[[3, 8, 1, 7, 4, 3, 3, 8, 2, 3, 1], [2, 7, 1, 5, 5, 1, 2, 7, 1, 1, 1], [3, 7, 2, 6, 4, 3, 4, 7, 3, 3, 1], [7, 1, 7, 3, 6, 7, 8, 1, 8, 7, 7], [7, 1, 7, 3, 6, 7, 8, 1, 8, 7, 7], [2, 8, 1, 5, 4, 2, 2, 7, 1, 2, 1], [2, 5, 2, 2, 6, 1, 1, 5, 1, 1, 3], [2, 8, 1, 5, 4, 2, 2, 8, 1, 2, 1], [2, 8, 1, 5, 4, 2, 2, 8, 1, 2, 1], [2, 7, 1, 4, 5, 1, 2, 7, 0, 1, 1], [2, 8, 1, 5, 5, 1, 2, 7, 1, 2, 1], [2, 5, 2, 2, 6, 1, 1, 5, 1, 1, 3], [2, 8, 1, 6, 4, 2, 2, 8, 1, 2, 1], [8, 1, 7, 4, 6, 7, 8, 1, 8, 8, 7], [7, 1, 7, 3, 5, 6, 7, 1, 7, 7, 6], [8, 2, 7, 4, 6, 7, 8, 2, 8, 8, 7]]
Read off the smallest entry.
Answer: 0
Read off the entry just left of the smallest entry.
Answer: 7
Read off the entry just right of the smallest entry.
Answer: 1

[[-10.4   2.9  -9.7 -11.0  14.7  -5.7   1.7 -10.8   4.2   9.4  -4.0 -12.6
  -21.1 -14.9]
 [-11.9  -7.3 -16.6  12.1 -17.7  -5.0  -4.1   2.6   5.1  10.2 -16.9 -18.3
    8.4 -14.3]
 [ -6.1 -26.5  11.8  -7.1  -6.6 -22.4 -10.8 -24.2  -4.3 -19.2   4.4 -26.8
  -13.1 -22.7]
 [-18.5 -25.2 -11.6   7.1 -21.6  -5.5  -2.9   2.1   5.9 -22.5  -5.5  -3.3
    5.8  -8.1]
 [-12.6  -6.9 -20.5 -12.5  -4.0  -8.7 -12.2 -21.7  -2.8 -22.1  -9.0   1.4
  -23.9   9.1]
 [ -5.1 -24.8 -26.3 -15.3   8.0 -18.3 -13.1 -20.2  13.1 -12.4 -14.9  14.4
  -27.3  -2.1]
 [-24.9   1.3 -15.7 -23.0 -12.3 -26.1  -8.7 -18.8   9.3   8.8  11.7   6.2
    1.1 -11.0]
 [ 16.9 -13.7   5.2 -24.5   5.7  -4.2  -8.4  14.0  16.7  -4.1  12.6  16.6
   -1.6  -7.3]
 [-20.6 -21.3  -5.3 -10.3 -19.1  14.9  16.8  -3.3  -9.6 -14.6  -9.9 -16.3
    6.8  -8.5]
 [ -5.7  -5.4   6.3  13.8 -19.8 -26.3   4.7  -3.7  11.1  -7.7 -21.0  -3.7
  -24.4   5.6]
 [ -7.2 -16.2  11.6  -7.9  -2.5  14.8  11.7  16.3  -8.3  -3.0 -26.9  -1.8
   14.9 -17.8]]
The entry just left of 4.2 is -10.8
The entry just left of -12.4?
Answer: 13.1
The entry just right of the smallest entry?
Answer: -2.1
The entry just left of the smallest entry?
Answer: 14.4
The entry just right of 7.1: -21.6
The minimum is -27.3
The maximum is 16.9
The entry just right of the largest entry?
Answer: -13.7
The entry just right of -4.3 -> -19.2
The entry just left of -22.7?
Answer: -13.1
The entry just right of -8.3 is -3.0
The entry just right of -21.0 -> -3.7

[18 38 22 75  2 32]
The fourth entry from the end -> 22
The second entry from the right?
Answer: 2
The third largest entry: 32

Read these off the table that follows.
1) What is the entry just left of 1.540?
2) What is the minimum?
3) What is the entry just right of -1.392?
4) What is the entry just left of 0.079?
array([[-0.528,  1.545,  1.191, -1.294, -0.660,  0.094, -0.897,  0.115,
        -0.451,  0.859,  1.043, -1.700,  0.256, -1.727,  1.503,  1.908],
       [-0.053,  0.297, -0.308, -2.040, -2.497, -1.475,  1.384, -0.492,
         1.272,  0.618,  0.757,  1.177,  1.814, -0.197, -2.119, -0.565],
       [ 0.727, -0.270, -0.633,  0.043,  1.557,  0.698,  0.510, -1.964,
        -0.777,  0.869, -0.538, -2.095,  0.034, -0.819, -0.301,  0.838],
       [ 1.872, -0.718,  0.717, -0.108, -2.149,  0.022, -0.870,  1.309,
        -1.392, -1.719, -1.267,  0.670, -2.337, -0.734,  0.966,  1.082],
       [-1.816, -0.690,  1.260, -2.445, -1.083,  0.079,  0.834,  1.540,
         1.148, -1.301, -1.606, -0.437, -0.105, -2.501,  1.426,  0.759],
       [ 1.129, -1.548,  0.483,  0.123, -0.111,  1.047,  1.553, -0.200,
         1.302, -1.864,  0.579, -1.292, -2.369,  0.896,  0.409,  1.614],
       [ 1.603, -1.208,  1.905, -1.940, -1.834, -0.580, -0.991, -1.705,
        -1.365,  0.923, -0.022, -1.551, -0.865,  0.531, -0.164,  1.170]])
1) 0.834
2) -2.501
3) -1.719
4) -1.083
